grid = (141, 146, 142, 103, 122, 103, 126, 104)
grid[0] = 141
grid[3] = 103
grid[1] = 146

m =
[[113 115 111 138 141 141]
 [129 140 141 132 132 138]
 [138 146 149 124 124 125]
 [132 141 144 132 132 134]
 [114 105 100 132 135 131]
 [126 125 125 123 121 121]
 [114 105 100 133 136 132]
 [121 127 125 138 140 139]
 [113 105 101 133 133 132]
 [114 104 101 130 130 130]
 [124 120 118 122 124 117]
 [137 143 146 122 121 122]]
m[0][0] = 113
m[2][2] = 149
m[9] = [114, 104, 101, 130, 130, 130]
m[:, 4] = [141, 132, 124, 132, 135, 121, 136, 140, 133, 130, 124, 121]
m[10] = [124, 120, 118, 122, 124, 117]
m[1][4] = 132
m[3] = [132, 141, 144, 132, 132, 134]
m[0][1] = 115
m[2][0] = 138
m[2][4] = 124
m[8] = [113, 105, 101, 133, 133, 132]
m[8][1] = 105
m[0][3] = 138
m[7][4] = 140
m[7][5] = 139
m[6][2] = 100
m[9][5] = 130
m[:, 2] = [111, 141, 149, 144, 100, 125, 100, 125, 101, 101, 118, 146]
m[10][5] = 117
m[4] = [114, 105, 100, 132, 135, 131]
m[4][5] = 131
m[3][1] = 141
m[6][5] = 132
m[7][2] = 125
m[9][0] = 114
m[5][3] = 123
m[:, 0] = [113, 129, 138, 132, 114, 126, 114, 121, 113, 114, 124, 137]

W =
[[138 143 125 137 109 124 119 117 123 143 141]
 [142 143 124 136 110 122 117 117 119 144 144]
 [149 135 126 131 118 130 117 122 109 132 140]
 [147 140 127 131 116 126 114 119 113 137 141]
 [140 143 125 137 110 122 117 116 122 143 143]
 [148 138 126 132 118 127 114 121 111 134 141]
 [137 142 125 138 110 124 119 118 123 142 140]
 [139 143 125 137 109 123 118 117 122 144 142]
 [149 135 126 131 119 130 117 123 108 131 140]
 [149 137 126 132 118 128 116 122 110 133 140]]
W[0,0] => 138
W[3,9] => 137
W[4,9] => 143
W[9,3] => 132
W[1] => [142, 143, 124, 136, 110, 122, 117, 117, 119, 144, 144]
W[1,2] => 124
W[9,8] => 110
W[3,8] => 113
W[6,4] => 110
W[7,1] => 143
W[2,1] => 135
W[7,9] => 144
W[6,1] => 142
W[8,7] => 123
W[2,8] => 109
W[7,8] => 122
W[9,9] => 133
W[2,0] => 149
W[:, 8] => [123, 119, 109, 113, 122, 111, 123, 122, 108, 110]
W[:, 5] => [124, 122, 130, 126, 122, 127, 124, 123, 130, 128]
W[8,9] => 131
W[4,1] => 143
W[4,4] => 110
W[7,4] => 109
W[2] => [149, 135, 126, 131, 118, 130, 117, 122, 109, 132, 140]
W[6,3] => 138
W[:, 6] => [119, 117, 117, 114, 117, 114, 119, 118, 117, 116]
W[1,9] => 144
W[7,5] => 123
W[8] => [149, 135, 126, 131, 119, 130, 117, 123, 108, 131, 140]
W[:, 3] => [137, 136, 131, 131, 137, 132, 138, 137, 131, 132]
W[0,7] => 117
W[4,10] => 143
W[0,9] => 143

a =
126,144,134,145,139,148,138
127,130,130,129,126,129,129
126,147,135,147,140,151,139
139,129,116,132,147,129,124
121,144,137,144,134,150,140
127,138,130,139,137,141,134
127,129,130,129,126,129,129
a[0, 0]	126
a[5]	[127, 138, 130, 139, 137, 141, 134]
a[4, 6]	140
a[1, 2]	130
a[6, 4]	126
a[3, 0]	139
a[5, 6]	134
a[6, 2]	130
a[3, 1]	129
a[:, 4]	[139, 126, 140, 147, 134, 137, 126]
a[2, 0]	126
a[:, 0]	[126, 127, 126, 139, 121, 127, 127]
a[4]	[121, 144, 137, 144, 134, 150, 140]
a[3]	[139, 129, 116, 132, 147, 129, 124]
a[0, 5]	148
a[6]	[127, 129, 130, 129, 126, 129, 129]
a[5, 5]	141

B =
[[120 130 133 127 127 127 130 128 129 126 128]
 [122 130 133 127 131 127 124 128 127 127 131]
 [111 130 133 123 133 124 151 153 120 127 128]
 [125 130 133 127 127 127 130 130 127 127 128]
 [142 130 133 127 128 127 130 128 125 127 128]
 [131 130 114 133 127 127 133 122 122 127 136]
 [125 130 130 127 127 127 133 129 127 127 128]
 [134 133 133 134 127 137 118 128 127 130 128]
 [111 133 133 127 123 127 133 128 130 125 128]
 [128 129 133 127 127 129 123 131 137 130 125]]
B[0,0] => 120
B[:, 7] => [128, 128, 153, 130, 128, 122, 129, 128, 128, 131]
B[4,3] => 127
B[7,8] => 127
B[2,10] => 128
B[0] => [120, 130, 133, 127, 127, 127, 130, 128, 129, 126, 128]
B[5,1] => 130
B[7,5] => 137
B[5,5] => 127
B[5,9] => 127
B[:, 2] => [133, 133, 133, 133, 133, 114, 130, 133, 133, 133]
B[2,1] => 130
B[1,4] => 131
B[:, 1] => [130, 130, 130, 130, 130, 130, 130, 133, 133, 129]
B[5] => [131, 130, 114, 133, 127, 127, 133, 122, 122, 127, 136]
B[3,1] => 130
B[7,7] => 128
B[:, 6] => [130, 124, 151, 130, 130, 133, 133, 118, 133, 123]
B[9] => [128, 129, 133, 127, 127, 129, 123, 131, 137, 130, 125]
B[2] => [111, 130, 133, 123, 133, 124, 151, 153, 120, 127, 128]
B[6] => [125, 130, 130, 127, 127, 127, 133, 129, 127, 127, 128]
B[7,0] => 134
B[9,4] => 127
B[6,7] => 129
B[1,5] => 127
B[:, 4] => [127, 131, 133, 127, 128, 127, 127, 127, 123, 127]
B[8,4] => 123
B[1,3] => 127
B[6,1] => 130
B[0,7] => 128
B[0,10] => 128
B[9,2] => 133
B[5,7] => 122
B[8,1] => 133
B[1,9] => 127
B[0,1] => 130

x =
[[105 126 140 142 106]
 [130 116 102 113 151]]
Rows and columns are counted from 0.
(0, 0) => 105
(1, 0) => 130
(1, 1) => 116
(1, 3) => 113
(1, 4) => 151

X = [125 123 113 114 101 111 113 123 136]
X[0] -> 125
X[5] -> 111

arr =
[[115 131 122 125]
 [129 124 123 138]
 [136 129 125 120]
 [122 130 134 118]
 [134 126 127 123]
 [137 127 126 134]
 [140 126 120 138]
 [117 138 120 109]
 [156 129 128 133]]
Rows and columns are counted from 0.
row 0 col 0: 115
row 8 col 0: 156
row 3 col 2: 134
row 1 col 2: 123
row 5 col 1: 127
row 0 col 2: 122
row 7 col 3: 109
row 2 col 1: 129
row 8 col 3: 133
row 6 col 3: 138
row 1 col 3: 138
row 0 col 3: 125
row 5 col 2: 126

data = [142 108 138 135 152]
data[0]: 142
data[4]: 152

M =
[[150 123 110 106 139 105 147 148 116 114 112]
 [131 134 108 143 105 155 105 104 143 136 153]
 [133 139 135 108 141 133 132 119 149 125 106]]
M[0,0]: 150
M[-3,-6]: 105
M[-1]: [133, 139, 135, 108, 141, 133, 132, 119, 149, 125, 106]
M[1,-10]: 134
M[-1,9]: 125
M[:, 9]: [114, 136, 125]
M[2,5]: 133
M[0]: [150, 123, 110, 106, 139, 105, 147, 148, 116, 114, 112]
M[0,-10]: 123
M[1,3]: 143
M[-1,7]: 119

A =
[[135 131 146 144 136 125 141 116]
 [135 129 143 137 134 126 137 118]
 [142 131 157 143 140 124 146 110]
 [138 132 143 124 137 127 137 124]
 [138 128 138 114 134 129 131 126]]
A[0][0]: 135
A[4][2]: 138
A[3][1]: 132
A[0][1]: 131
A[4]: [138, 128, 138, 114, 134, 129, 131, 126]
A[4][4]: 134
A[0][3]: 144
A[2][0]: 142
A[3][3]: 124
A[2][2]: 157
A[2][1]: 131
A[:, 2]: [146, 143, 157, 143, 138]
A[2]: [142, 131, 157, 143, 140, 124, 146, 110]
